Turns in one plane each, and the order they were made in; the first pair answered:
D:
[-1.45  0.02 -3.85 -2.81 -0.61  0.17  0.46 -1.60  0.06 -0.06 -0.79  0.20
  0.32 -1.00 -0.04  1.49 -2.44  1.76  1.97 -0.16  0.47 -0.40 -2.09  0.12
 -0.32 -0.20 -1.38 -0.56 -0.08 -0.44 -0.13  2.84  2.49 -0.82  0.63  0.54
 -0.91  1.68] => [-1.15  0.43 -3.33 -2.47 -0.81 -0.08  0.05 -2.57  0.75 -0.09 -1.20  0.91
 -0.20 -1.99  0.34  1.83 -1.07  1.93  1.61 -0.57 -0.24 -0.83 -2.15 -0.14
 -0.08 -0.45 -1.48 -0.57 -1.04 -0.39 -0.38  2.28  2.12  0.10  0.58  0.85
 -0.94  1.74]
[-1.95  0.70 -0.10 -0.10 -2.24  0.51  1.21  4.03  0.60  1.54 -0.79 -2.01
  0.14  0.35  0.40 -1.24  1.14  0.52 -1.57  1.36  1.00 -0.10  0.36 -0.13
 -0.41 -0.64 -0.10  0.46  0.53 -0.44  1.29  0.76  0.47  1.98 -0.09 -0.53
 -1.81  0.50] => [-2.21  0.59  0.12 -0.18 -1.10  0.79  1.55  3.95  0.15  2.41 -0.86 -1.61
  0.22  0.42 -0.61 -1.83  0.37  1.06 -0.64  1.41  1.07 -0.51  0.03  0.30
 -0.22 -0.13 -0.65  1.43  0.81 -1.33  0.89  1.73  0.22  1.80 -0.69 -0.46
 -1.68  0.91]
[ 1.33 -0.73  1.45 -1.64 -2.79  0.55 -0.18  2.16 -3.15 -2.64  0.56 -0.32
  0.82 -0.36 -0.79 -1.18 -1.74 -2.49  1.74  1.63  2.44 -1.70  3.49  0.87
 -0.14  0.48  0.09  1.33 -0.74 -1.70  4.24 -0.66  0.65 -3.26  1.84 -3.07
  1.22  0.01] => [ 2.10 -0.62  2.27 -1.30 -0.62  1.43 -0.37  0.78 -2.78 -0.98 -0.02  1.53
  0.64 -0.90 -1.85 -1.53 -2.47 -1.46  2.62  0.83  2.09 -2.36  3.14  0.81
  0.27  1.16 -1.01  2.54 -1.71 -3.24  3.53  0.31  0.52 -2.69  0.97 -2.55
  1.09  0.97]
X:
[-2.87 -0.32 -2.54  0.55 -0.43  2.75 -2.49  2.80 -1.33 -0.22 -0.27 -0.35
  0.15 -0.03 -1.86 -0.17 -1.22 -4.51 -1.12 -3.23  1.30 -1.71 -1.06 -0.34
  0.61 -2.90  1.30 -1.00  0.63  1.19 -0.63 -2.45  0.69 -2.07 -0.04  1.78
  0.94 -2.53] => [-1.77 -0.42 -2.34  0.90  2.82  4.33 -2.21  1.56 -1.60  0.54 -0.62  1.85
  0.06  0.03 -3.68 -1.03 -2.17 -2.69  0.37 -4.12  1.09 -1.52 -1.21 -0.36
  1.23 -2.13  0.74  0.93 -0.74 -0.57 -1.64 -0.76  1.16 -1.46 -1.21  2.56
  0.45 -1.35]
[ 1.60  0.86  1.57 -0.18 -2.02 -2.75 -0.75 -0.07  0.73  1.09 -1.08 -1.41
 -0.62 -0.33  1.07  2.65  1.38 -1.11 -0.75 -0.33 -1.54 -1.68  1.28 -0.02
 -0.99 -2.04 -1.47 -1.31 -0.49  0.73  0.34 -1.49 -0.11  0.29  0.19 -0.50
  1.41 -1.16] => [ 3.01  0.89  1.20  0.73  1.02 -1.13 -0.58 -1.72  0.60  0.87 -0.93  1.34
 -1.08 -1.10 -0.62  1.77  1.05  0.74 -0.39 -2.05 -1.90 -0.96  1.30  0.48
  0.03 -1.62 -1.24  0.44 -2.55 -0.13 -1.24  0.17 -0.49  1.57 -0.51  0.17
  0.68  0.10]
[ 0.09 -1.57  1.23  1.66  0.99 -0.50  1.28  1.32  1.67 -1.64  1.17  0.83
  2.19  0.82  0.27  0.40  1.18  0.69  1.08  1.60 -2.03  4.39  3.04 -0.75
  0.76  2.52  1.32 -0.36  0.01  1.96 -2.23  0.20  0.56  0.21 -0.58 -1.98
  0.05  0.09] => [ 0.14 -1.43  1.24  1.43  0.32 -0.69  1.17  1.90  1.58 -1.51  1.35  0.56
  2.22  0.85  0.55  0.58  1.30  0.46  1.06  2.04 -1.67  4.06  2.73 -1.27
  0.65  2.43  1.32 -0.88  0.20  2.10 -1.53  0.22  0.58  0.10 -0.68 -2.15
 -0.02  0.04]
[ 0.77 -2.61 -1.77 -0.01 -0.42  1.41 -1.54 -2.00  0.22 -3.50  0.71 -1.08
 -1.11 -2.39 -1.50  2.15  0.14 -0.72 -2.31 -2.40  0.80  0.81 -1.53 -1.39
 -0.58 -0.07  0.22 -0.18  0.03 -0.51  2.21 -3.60 -2.80 -2.62 -0.17 -1.67
  1.27  0.04] => [ 1.25 -2.91 -1.21 -0.26  2.48  2.35 -0.91 -2.35 -0.31 -1.74  0.12  0.08
 -0.82 -1.26 -3.28  1.18 -1.79  0.88 -0.60 -1.93  0.47  1.10 -2.28 -1.76
 -0.50  1.41 -1.03  1.81 -0.16 -2.05  2.10 -1.50 -1.13 -2.62 -1.61 -1.56
  1.01  1.96]
Y:
[-0.50  1.56 -0.37 -0.14  0.53  2.13 -0.86 -2.51  0.32  0.13 -0.66  2.41
 -1.55 -1.36  1.45 -0.26  0.05  2.28 -1.36 -2.04 -0.62 -0.67 -0.19  1.16
  0.20 -0.87  0.11 -0.40 -0.71  1.50 -0.09 -0.65 -1.34 -0.68  1.34 -0.17
 -0.46 -1.07] => [-0.31  1.80 -0.38 -0.08  0.56  2.62 -0.58 -2.49  0.45 -0.23 -0.69  2.58
 -1.24 -0.64  1.29 -0.40  0.02  2.90 -1.13 -1.88 -0.49 -0.23 -0.21  1.07
  0.00 -0.48  0.22 -0.57 -0.69  1.70 -0.12 -0.35 -0.55 -0.76  1.14 -0.32
 -0.65 -0.78]
[ 1.87  2.38  2.96  4.08 -2.53  1.04  0.15  1.49 -2.59 -3.63 -0.14 -0.43
 -1.79  1.40 -1.29 -0.06  2.46 -2.24 -2.62  1.24 -0.40  4.51  5.10  2.52
  1.82  1.89  3.58 -3.17  0.51  2.19 -0.57  0.41  4.99  0.92 -2.02 -0.11
 -0.26 -2.10] => [ 1.65  1.62  2.98  2.80 -1.53  3.01  1.06  1.79 -2.67 -2.92 -0.29 -0.47
 -0.76  2.66 -1.88  0.02  1.10 -0.25 -1.19  1.81 -0.42  5.42  3.37  1.57
  1.18  3.28  3.05 -2.90  1.10  1.68  0.02  1.78  7.53  0.38 -2.87 -0.34
 -0.89 -0.33]
[ 1.17 -0.33  0.30 -3.56 -1.41 -0.35 -0.53  1.27 -0.05  1.91 -0.21  0.10
  1.60 -0.84 -0.34 -0.91  0.78 -0.20  2.47  0.70 -2.07  0.08 -0.49 -0.81
 -1.01  1.01 -0.98 -2.02  3.97  0.37  0.60 -0.66 -0.44  0.05 -0.42 -0.80
  2.16  1.20] => [ 1.24 -0.15  0.31 -3.14 -1.93 -0.85 -0.93  0.80 -0.23  1.81  0.03 -0.10
  1.09 -1.49 -0.25 -0.89  1.25 -0.81  2.17  0.54 -1.83 -0.40  0.25 -0.79
 -0.70  0.88 -0.68 -1.71  4.24  0.18  0.31 -1.03 -1.71  0.06  0.19 -0.58
  2.26  0.42]
[-0.56 -1.20 -0.27 -1.53 -0.57  1.29  0.08 -0.38  0.86  0.49 -0.32  0.60
 -0.26  0.58  0.60  0.77  0.90  0.38  0.24 -0.79  0.26  0.36 -1.87 -0.84
  1.48  0.76 -0.94 -0.39  0.88 -0.09  1.50 -0.51  1.39  0.41 -0.25 -0.90
  0.09 -0.25] => [-0.68 -1.07 -0.34 -1.92 -0.67  0.73 -0.10 -0.59  0.34  0.68 -0.51  0.33
 -0.29 -0.06  0.50  0.98  0.77  0.16  0.28 -0.85  0.25 -0.12 -1.77 -0.73
  1.42  0.30 -1.18 -0.33  0.87 -0.55  1.72 -0.85  0.34  0.27 -0.06 -1.10
  0.39 -0.27]
Now pairs of rows:
Each pair is two turns apart.
[-1.56 -2.39 -0.36 -2.96 -2.76 -1.20 -0.14  1.39 -0.73  1.74 -1.00 -2.93
  1.12  0.14  1.62  1.13 -0.57 -0.60  1.05  0.93 -0.09 -2.41 -0.95 -0.48
 -1.06 -0.88 -1.28 -1.11  2.70 -0.31  2.34 -1.71  1.39 -1.23  1.62 -1.47
  0.58 -0.41] => [ 1.26 -1.39 -3.42  0.00 -0.57  0.82 -1.20 -1.22  1.21 -2.25  0.25  2.09
 -0.35 -2.38  0.89  0.07  2.46  1.56 -1.67 -3.78 -0.61  0.03  0.56  1.22
  0.84 -1.92  1.96 -1.19 -1.61  1.13 -1.17 -1.97 -0.34  0.70  1.83 -0.31
 -1.76 -0.53] -> X then Y
[-1.10 -1.19 -1.46  0.12  2.41  1.91 -0.13 -0.99 -1.07  0.17 -1.24  0.67
  1.20  0.19 -3.29 -0.07 -2.24  2.06  2.71 -1.91 -0.29  1.03  1.90 -0.08
  3.10  0.43  1.44  1.50  1.47 -2.36 -0.46 -0.14 -0.56 -2.27 -2.31  0.67
 -0.02  1.42] => [-1.75 -1.49  0.11 -0.85  1.55  1.02  0.17 -0.28 -1.20  1.80 -1.70 -0.90
  1.70  0.82 -2.59  0.86 -2.56  1.45  3.72 -0.25 -0.69  0.01  1.31 -1.07
  2.44  0.50 -0.23  1.28  2.52 -2.81  0.76 -0.52  0.18 -2.46 -2.19  0.20
  1.09  1.30] -> X then D
[ 0.36 -1.27  1.00  0.47 -0.25 -1.22 -2.16  0.20  1.68  0.43 -0.39  1.54
 -0.13 -1.68  0.39 -0.20  0.89 -0.40 -0.35  0.38 -0.38 -1.01  0.33  0.75
  1.54  0.54  0.49  0.09 -0.68 -1.13  0.08 -1.53 -2.31  1.00 -1.80 -0.90
 -0.02  0.02] => [-0.68 -1.90  0.07 -0.08 -1.32 -1.66 -0.99  2.09  1.08 -0.19 -0.01 -0.20
  0.73 -0.64  0.10 -0.53 -0.45 -1.38 -0.58  1.54  0.84 -0.31  0.66  1.18
  1.10  0.96  0.96 -0.92  1.39 -0.51  0.46 -1.42 -1.40 -0.25 -1.71 -1.41
 -0.12 -0.55] -> D then D
[-0.78 -1.87 -3.49 -2.79  1.03  2.91 -2.46 -5.45 -1.00  1.70 -1.69  3.36
 -1.25 -4.23 -1.62  0.37 -0.88  2.27  1.62 -4.71  0.45 -2.01 -1.12  0.71
  0.79 -2.48 -1.96  1.33 -0.85 -3.28 -0.62 -1.32 -3.20 -0.63  1.28  1.09
  1.13  0.96] => [-1.68 -0.74 -4.14 -1.73 -3.28  0.53 -3.15 -3.71 -0.10 -1.53 -0.75  0.96
 -1.21 -4.72  1.32  1.06  2.03 -0.69 -1.81 -4.15  0.73 -1.17  0.61  1.30
  0.64 -4.02  0.70 -1.82 -0.45  0.59 -0.54 -4.15 -4.66 -0.40  2.97  0.51
  1.07 -1.75] -> Y then D
[ 0.48  0.86  1.62  2.04 -0.30 -2.78  0.15  0.71  1.17 -1.30  0.74 -0.90
 -0.34 -1.12  2.16 -0.31  2.91 -3.03 -1.80  0.73 -0.09 -0.22  1.41  0.21
  0.62 -0.41  0.62 -0.63 -0.67  1.07 -0.73 -0.47 -1.94  1.06  1.24 -0.23
 -0.44 -1.50] => [ 0.47 -0.11  1.70  1.46  1.08 -0.06  1.69  1.94  2.15 -1.65  0.37 -0.10
  1.07  1.69  1.52 -0.44  1.93  0.64 -1.06  1.21 -0.39  2.05 -0.79 -0.62
 -0.48  2.30  0.68 -1.21 -0.66  1.93 -0.37  1.51  2.46  0.85 -0.07 -0.25
 -1.95  0.26] -> Y then Y
[-1.96 -0.18  1.09 -0.87 -0.25 -1.23  0.39  1.91 -1.75  1.25  0.16 -2.13
  0.65  0.33 -0.04  0.30 -2.07 -2.02  0.79  0.84  1.17 -0.86  0.34  0.02
 -0.89 -0.37 -1.02 -0.01  2.01 -0.82  1.26  0.22 -0.69 -1.04  0.38 -0.34
  1.10 -0.71] => [-0.15  0.51  2.08 -0.51  2.07 -0.58 -1.20 -0.66 -0.48  2.65 -0.72  0.65
 -0.49 -1.36 -0.35  0.57 -0.62 -0.38  1.57 -0.67 -0.20 -1.91 -0.36 -0.40
 -0.03 -0.39 -2.09  1.50 -0.73 -2.35  0.13  0.64 -1.67  0.48  0.00  0.21
  1.28  0.25] -> D then D
[-0.09  0.58 -0.83 -0.46  1.74  1.16 -0.55 -1.54 -0.17 -0.72 -0.62  2.90
 -1.17 -1.52 -2.48 -0.44  0.32  0.86  1.24 -2.68  0.35 -0.85  0.84  0.14
  1.08 -0.64 -0.15  2.11 -1.74 -1.78 -0.68  0.44 -2.30  0.34  0.62 -0.07
  0.57  0.73] => [-0.56 -0.01  1.55 -1.83  2.12  1.38  0.65 -0.30 -0.16  1.46 -1.00  1.33
  0.13  0.62 -1.96  0.05 -1.15  1.58  2.94 -0.03 -0.17 -1.19 -1.28 -1.18
  0.14  1.12 -1.62  2.31 -0.89 -1.97  0.47  1.77  0.68  0.18 -0.33 -0.12
  0.73  1.81] -> D then X
[-2.38 -0.37  2.49 -2.97 -3.55  0.20 -2.34  1.59  2.00  0.01 -0.55  0.59
  3.21 -0.45  4.35  2.11 -0.31  0.54  0.12  1.80 -2.29 -1.63 -1.91  0.96
  0.07 -0.79 -2.52 -2.77 -0.22 -2.56  3.49 -2.56  0.07  0.79  0.06 -3.88
 -0.32  0.92] => [-2.66 -1.33  2.00 -3.02 -1.33  1.21 -0.53  2.23  0.16  1.03 -0.15  0.16
  4.12  0.55  2.20  0.77 -3.37  0.82  2.19  2.25 -1.38 -1.31 -1.51  1.08
  0.14  0.55 -2.94 -1.17  1.27 -4.20  3.53 -0.91  1.25 -0.36 -1.11 -3.69
  0.05  2.02] -> D then D
